In the rows, 128 means zero.
Where one turn sends some rows of the set: a few examples, then the rows asked:
sukul: [159 109 155 132 158 167 115 135 105 173 100 120 137 114 159 104 156 137
 103 131 140  87 104 126 134 163 162 104 113 147 101]
bido: [166 118 141 139 130 164 100 144 100 171 102 106 144 133 142 109 159 146
 116 140 141  98  99 119 126 162 174 109 101 135  90]
zas: [155 133 138 143 151 173 116 143 108 130 110 104 147 125 157 123 157 147
 107 144 127 109  98 149 126 166 140 109 138 106  99]
Pivuz: [157 122 148 153 148 172 115 132 117 156 102 125 162 142 141 119 144 137
  99 142 151  95 108 122 159 153 163  81 122 143  94]
Mivak: [156 115 129 144 140 177 120 133 105 137 128 118 159 134 127 118 144 120
 118 139 134 116 115 145 123 128 145 102 109 107 101]
ribi: [149  91 137 129 154 143  86 139  85 133 129 108 138 123 127 137 145 153
  91 137 126  90 121 130 115 134 145 112 121 168 105]
fad: [165 129 146 156 137 163 120 151 102 171  82 126 146 121 147 110 165 156
 111 125 141 100 107 126 143 169 157 109 120 141 101]
robom: [177 114 139 145 149 159 125 145 102 141 104 102 136 122 148 131 166 127
 109 122 120 118 109 141 108 151 136 105 102 113  93]
sodav: [135 136 145 170 139 144 117 141 100 153 132 122 114 130 109 135 150 151
  95 149 137 120 113 129 129 146 123 101 144 142 113]
Ruv: [128 141 148 141 153 164 116 155 118 131 104 107 143 149 121 129 129 162
  96  96 139  99 120 132 130 141 147  96 121 155 113]
nena: [158  94 157 132 157 158 111 147  97 152 136 109 137 121 115 151 158 144
 112 154 143 120 125 145 111 157 141 124 132 159 114]
zikom: [163 123 146 159 151 137 104 161  95 149 124 102 122 142 113 147 171 142
  88 146 120 121 114 131 108 161 139 110 129 149 118]
megi: [142  89 141 152 129 157 117 145  79 162 133 108 128 118 104 150 146 155
  95 122 140  90 127 121 109 135 132  97 113 151 106]
sudob: [154  95 142 163 144 154 106 139 105 156 138 112 126 127  85 143 151 135
 106 146 132 121 103 136 116 146 148 105 120 137 125]
loz: [155 127 155 165 157 143 112 143  96 133 125 106 116 120 133 146 156 153
 102 157 148 103 122 160 129 160 144 106 145 154 112]
gugir: [133 124 137 146 147 156 102 151 108 148  95  89 131 139 132 120 130 171
 103 112 128  95  96 143 109 172 160 104 123 128 124]
sizim: [149 135 147 140 163 184 125 139 120 128 124 119 134 117 135 130 145 125
 100 120 131 100 100 146 142 137 138  92 113 120  98]
Vaso: [148  93 153 132 142 145 110 130  98 158  80  99 142 139 135 126 128 149
 107 108 125 106 114 139 105 152 132 117 107 149 110]
balet: [157 112 146 143 137 195 108 142 113 179 105 124 153 139 124 116 155 129
 102 129 146  89 122 135 142 147 156  94 108 148  97]
Vifeg: [153 104 121 166 129 143  98 160  71 153 116 104 145 132 115 151 147 170
  97 141 130  93 122 142 113 163 149 102 126 138 120]
zezap: [143  99 144 152 154 151 119 130 101 138 102 108 159 150 129 120 117 136
 106 116 144  95 133 153 119 136 156  90 113 147 126]
zagor: [131 104 149 147 131 175 118 138 110 162 101  87 150 159 117 141 124 155
  98 116 142 101 116 133 109 160 136  87 123 131 109]
Sori: [152 136 140 154 136 179 135 147 103 158 109 121 151 135 129 140 146 129
  99 130 125 116 106 138 132 153 118  93 118 102 101]
tilet: [161 131 160 126 149 180 132 156  87 140 119 111 153 118 143 125 159 128
 114 132 134  98 113 150 123 150 140 129 113 122 105]
koz: [146 118 155 143 163 146 109 136  99 150 135 132 122 114 111 153 127 136
 105 151 142 110 112 153 141 143 136 107 120 157 117]
bivop: [138 102 143 157 149 158 104 142  77 139 128 121 152 120 110 139 130 155
  90 143 136  73 113 146 142 145 150 105 138 150 132]
zel: [157 126 130 153 145 170 119 152 119 174 110 125 143 140 138 118 157 139
  99 122 145 106 122 115 134 153 163  71 104 138  95]
rez: [140 114 119 154 149 134  96 145  99 136 119 122 134 126 121 151 136 175
  86 129 124 109 109 117 131 146 136  87 131 150 104]
viga: [135 122 165 144 142 148 135 142  88 134 102 100 150 129 135 112 129 164
 119 112 154  92 116 133 119 148 156 121 124 146 121]
tamo: [141 106 155 154 153 152 128 151  86 139 120 109 133 106 128 153 153 175
  87 122 141  86 117 122 129 159 133 100 145 158 112]

Pivuz -> fad
loz -> sodav
bivop -> tamo
Where do these go?
Mivak -> tilet
gugir -> zagor

Where one turn sends some rows of the set: a few examples, then the rows asked:
Mitu: [115 142 133 132 122 120 118 138 137 163 116 115 129 130 135 129 131 135
 138 115 123 130]
kile: [103 130 126 132 128 122 120 139 119 161 139 121 124 116 120 131 108 137
 130 144 136 136]
sus: [128 142 135 123 115 112 118 146 138 162 124 115 123 137 139 122 127 134
 139 108 132 128]
lopet: [123 134 122 123 118 112 115 143 121 157 147 126 120 128 137 123 115 142
 131 130 152 140]
Mub: [127 133 131 109 150 125 165 115 138 120 145 134 120 121 138 109  99 122
 132 151 124 103]
vol: [136 136 129 104 145 119 163 117 140 118 149 136 118 127 146 105 102 123
 133 144 132 105]
gofep: [137 122 130 110 148 140 151 126 140 121 135 146  88 140 120 124  98 157
 133 141 123  98]
gupam: [138 126 122 106 126 149 118 120 116 123 112 123 122 132 140 131  99 133
 130  98 105 102]
fam: [111 134 120 132 125 119 115 135 120 158 138 126 126 121 133 129 119 143
 130 138 143 143]
lat: [145 124 127 108 144 136 148 124 142 119 136 149  88 145 130 122 105 160
 133 135 130 102]
zato: [129 122 127 117 153 146 149 119 140 120 129 147  94 136 121 129 104 159
 132 145 117 102]
Fetu: [142 126 123 102 124 147 119 123 117 123 115 123 120 133 140 129  97 133
 131  96 108 101]
tisi: [138 139 123 107 144 121 158 111 140 115 145 140 122 129 155 107 113 129
 132 143 134 111]
biva: [136 123 126 103 127 149 121 124 116 125 115 120 119 130 133 131  92 130
 131 100 103  98]
siko: [115 135 146 122 121 116 128 152 137 167 126 108 120 128 117 124 109 124
 139 118 120 116]
Rabo: [110 128 132 123 124 116 125 148 120 162 148 118 117 119 116 125  97 132
 132 141 140 129]
sodeb: [123 130 129 118 118 109 121 150 121 160 153 121 114 126 126 121 102 136
 132 132 150 132]
sobob: [127 138 143 117 114 110 125 154 138 164 131 111 118 135 128 120 113 127
 140 110 130 119]
sizo: [134 124 124 106 128 150 120 121 116 124 112 121 122 129 135 132  96 132
 130 101 102 100]
Mozu: [108 138 140 132 125 123 124 143 136 166 117 110 127 124 122 130 120 128
 138 122 115 123]
fater: [122 136 126 115 153 129 162 107 138 118 138 136 125 119 143 113 109 125
 132 153 121 109]
Butem: [132 126 122 119 151 146 145 114 140 118 125 151  97 139 130 130 114 163
 132 142 121 108]
dek: [129 139 121 115 150 127 157 105 139 116 138 140 127 124 153 112 117 129
 131 148 127 114]
rim: [141 124 126 101 124 147 121 126 117 124 117 121 118 132 136 128  92 131
 131  97 107  97]
pere: [142 127 121 114 146 140 143 118 141 117 130 152  93 144 136 125 114 164
 132 136 128 108]

Mub -> dek
kile -> lopet
Where do these go?
Mozu -> sus
pere -> gofep
biva -> gupam

Where one turn sends some rows of the set: a few examples, then the rows asked:
Tozad: [122  90  89 126 128 109 137 123 184 133 112 133 140 142 117 129 125 129
 146 125 153 105 116 120 141 106]
Supon: [123  92  85 132 128 107 138 123 182 135 112 138 139 142 114 131 126 130
 144 123 151 107 118 124 147 101]
Lede: [109 144 107 163 126 100 102 115 165 145 123 151 151 139 124 124 116 139
 139 130 127 123 156 109 153 130]
fem: [124 122 104 135 122 108 174 127 156 142 119 149 109 115 103 109 127 125
 112 115 135 115 135 136 123 129]
rema: [143 118 128 127 110 118 167 134 169 136 111 138 130 124 109  89  99 122
 116 110 139 113 136 127 120 124]
Dok: [108 147 110 155 122  96 111  99 168 148 123 145 146 140 123 122 113 151
 127 127 130 129 149 110 155 132]
Fesuv: [143 118 121 146 114 116 164 144 167 140 108 149 132 122 100  94 102 119
 117 110 132 114 143 134 130 114]
zit: [112 144 121 139 116 106  98 110 170 131 122 142 156 134 138 117 108 142
 145 122 141 122 147 107 142 147]
ziz: [111 143 116 152 118 106  95 119 168 133 120 150 158 133 133 118 110 139
 148 122 135 121 154 111 146 140]
petu: [122  92  89 124 127 107 141 119 184 134 112 132 138 142 116 129 123 133
 142 124 153 106 114 121 143 105]
daz: [109 147 116 151 114 100 107 102 172 139 120 147 152 134 127 119 106 154
 132 117 136 129 148 117 158 136]
fote: [122  90  88 131 130 108 137 127 183 132 111 136 140 142 115 129 125 127
 147 125 152 104 118 121 143 104]
tiv: [126 119 112 123 124 115 164 137 154 134 122 143 114 115 114 105 127 113
 126 120 139 105 135 126 107 140]
faziv: [124 122 110 122 121 111 172 125 157 137 121 142 109 115 110 106 125 124
 116 116 140 110 131 130 114 137]
motap: [127 117 106 138 126 114 161 145 152 136 119 151 116 114 108 108 130 109
 130 121 133 104 142 130 113 133]
fofal: [110 142 118 135 123 105 103 105 168 139 128 134 150 140 137 117 113 139
 141 132 139 119 146  98 137 146]
Lekur: [112 141 114 150 126 104  97 118 164 140 127 144 153 140 133 121 116 132
 148 134 132 117 154 101 140 140]
Tor: [109 147 120 139 113 102 106  99 173 135 122 141 152 135 134 116 104 152
 135 119 140 127 143 111 148 143]
moven: [141 120 124 136 111 114 169 133 168 139 108 143 128 124 102  91 100 125
 111 109 137 117 139 132 129 118]
zezo: [110 145 113 160 117 102 100 114 168 138 118 153 155 134 126 119 109 145
 140 119 132 127 154 118 156 134]
vabem: [145 115 123 141 115 120 158 151 165 136 109 147 134 122 106  91 102 112
 125 113 134 110 145 129 121 119]
tafo: [125 120 102 145 126 110 168 140 153 141 118 154 112 114 101 110 129 117
 121 116 131 110 142 136 122 127]
bas: [121  92  87 129 127 106 142 120 184 135 111 135 138 142 114 129 125 133
 140 123 152 107 115 124 146 102]
besid: [144 116 127 129 112 121 160 144 167 134 110 140 132 123 111  89 100 115
 124 114 138 110 140 125 116 125]
Dipa: [108 147 115 137 121  98 112  93 170 145 126 135 145 140 131 118 111 151
 129 128 138 126 142 104 147 141]

Supon -> petu
zit -> zezo
Where do these go?
Dipa -> Lekur
Fesuv -> rema
fem -> tiv

Where one turn sends some rows of the set: a few examples, then the rows asked:
fiso: [145 134 131 128 134 127 137 114 127 135 125 121 108 147 123 119 152 153
 130 109 152]
verag: [119 110 115 139 136 116 108 143 127 127  86 114 105 141 126 132 122 143
 149 138 130]
fav: [129 117 108 147 137 130 123 124 122 155 130 139 129 144 111 108 111 124
 144 122 163]
Bamur: [128 131 125 136 120 116 122 126 112 105 102 131 141 127 144 117 124 130
 136 116 150]
Gada: [126 130 110 138 128 149 155 119 120 130 128 112 134 146 110 127 127 111
 132 114 133]
Dofe: [122 109 145 136 141 132 139 140 104 136 105 120 119 139 103 138 103 150
 128 117 130]
tizik: [118 136 128 137 130 126 106 136 152 154 133 114 111 163 116 129  91 128
 130 133 138]
laf: [121 155 144 133 126 123 116 150 116 131 122 138 144 137 128 126 111 143
 121 132 117]
lufaf: [132 149 131 139 135 151 125 121 139 130  95 151 123 118 131 120 121 132
 123 133 140]
Gek: [126 133 140 151 114 128 100 137 157 144 106 117 119 143 133 139  99 136
 127 117 145]
kav: [135 125 102 148 126 109 102 147 130 131 137 133 134 144 126 115 135 127
 120 124 122]
valem: [130  92 128 136 142 129 126 140 115 127 118 122 111 122 110 127 140 131
 123 146 139]
nez: [124 136 134  92 122 121 119 125 128 140 120 102 140 141 112 124 109 133
 142 114 136]
divi: [116 130 115 108 121 117 126 128 129 157 145 125 123 137 125 118 133 136
 124 107 124]
ravu: [114 130 151 131 134 120 101 137 135 126 115 131 116 137 132 115 132 141
  96 127 149]
tum: [119 118 141 129 115 140 108 129 136 131  88 110 141 134  96 113 116 123
 124 117 140]
gof: [132 136 142 145 145 129 133 126 138 129 101 101 142 161 111 121 131 130
 103 132 117]
Gana: [118 134 138 144 131 121 128 138 126 130 116  86 118 174 106 116 128 134
 125 120 133]
gub: [138 128 129 133 124 121 132 115 148 159 130 124 112 121 123 100 118 129
 145 141 120]
lera: [138 140 144 146 127 114 126 129 140 105 120 115 115 131 142 115 111 126
 112 140 118]
zoso: [110 126 130 123 142 124 127 115 129 126 105 134 137 126 129 100 105 117
 108 114 120]
gogan: [133 137 113 155 130 127 120 150 134 143 147 112 116 149 123 123 144 122
 132 142 135]
Suvel: [142 127 141 129 125 105 125 117 140 147 116 104 114 141 136 116 116 144
 142 124 165]
lalab: [138 118 122 161 125 125 120 117 135 146 122 154 135 140 121 116  97 135
 139 126 131]
Pusup: [120 130 107 129 137 138 140 146 135 140  97 109 107 131 125 150 122 130
 114 134 120]
botib: [123 113 108 137 166 107 131 142 117 149 112 121 121 144 132 130 107 138
 120 126 130]
Sapaf: [121 118 128 136 127 148 117 114 143 128 101 106 112 144 101 110 110 114
 151 120 147]
lodem: [148 123 116 142 138 141 134 120 132 112 130 120 135 136 125 132 139 116
 109 108 139]
gel: [146 151 134 118 137 136 131 120 141 135 112 108 119 141 108 112 135 139
 147 138 111]
gumor: [138 109 118 126 131 131 126 137 129 124 124 127 102 124 115 145  88 127
 129 136 128]

Pusup -> Dofe
kav -> lodem
Where do these go?
divi -> fiso
fav -> gogan
lera -> zoso

Where one turn sends some rows of the set: a few examples, then the rows asked:
W: [118 143 142 118 117 142 112 108 106 136 135 126 141 129 134 133 125 130]
L: [118 140 143 115 116 147 115 110 105 136 132 126 140 128 132 132 123 127]
Z: [141 107 129 137 132 123 153 161 139 123 111 125 127 113 115 136 124 122]
X: [137 124 132 122 131 145 153 144 148 108 107 138 107 120 111 111 132 133]
T: [116 145 148 112 120 129 112 109 106 141 128 128 142 117 125 136 125 127]
J: [139 141 130 141 142 121 130 138 153 106 114 147 106 120 127 118 138 142]
V: [115 144 148 111 120 130 113 110 106 141 127 128 142 117 125 136 124 127]
A: [116 144 148 111 120 130 113 111 106 141 127 127 142 117 125 137 124 126]
D: [140 143 127 140 132 122 138 136 155 106 121 140 106 129 124 113 143 145]
H: [118 138 142 117 115 144 117 112 103 138 133 122 144 128 131 135 123 126]
E: [141 109 127 134 123 128 161 157 141 122 116 120 124 121 110 128 129 124]
S: [132 106 132 132 130 116 160 155 132 130 129 115 126 116 115 140 124 119]
K: [144 128 125 155 135 101 137 151 146 119 125 130 124 121 127 136 137 135]
C: [136 121 134 123 140 143 146 148 146 110 100 143 109 112 114 117 126 128]
Q: [124 117 140 110 138 147 156 141 138 114 112 136 105 112 112 118 122 124]
M: [144 128 123 152 124 105 146 150 147 119 130 122 123 129 122 131 141 137]
P: [126 146 136 128 143 125 135 126 149 106 127 146  97 121 128 113 138 143]
B: [133 134 128 150 135  95 139 139 143 122 143 126 118 125 132 136 140 138]
N: [119 140 141 120 116 140 114 111 105 138 136 122 144 130 134 136 125 128]
G: [116 144 148 112 120 129 113 110 106 141 128 127 143 117 125 137 125 126]

J -> C
N -> W
X -> E
Where do these go?
G -> T
P -> Q

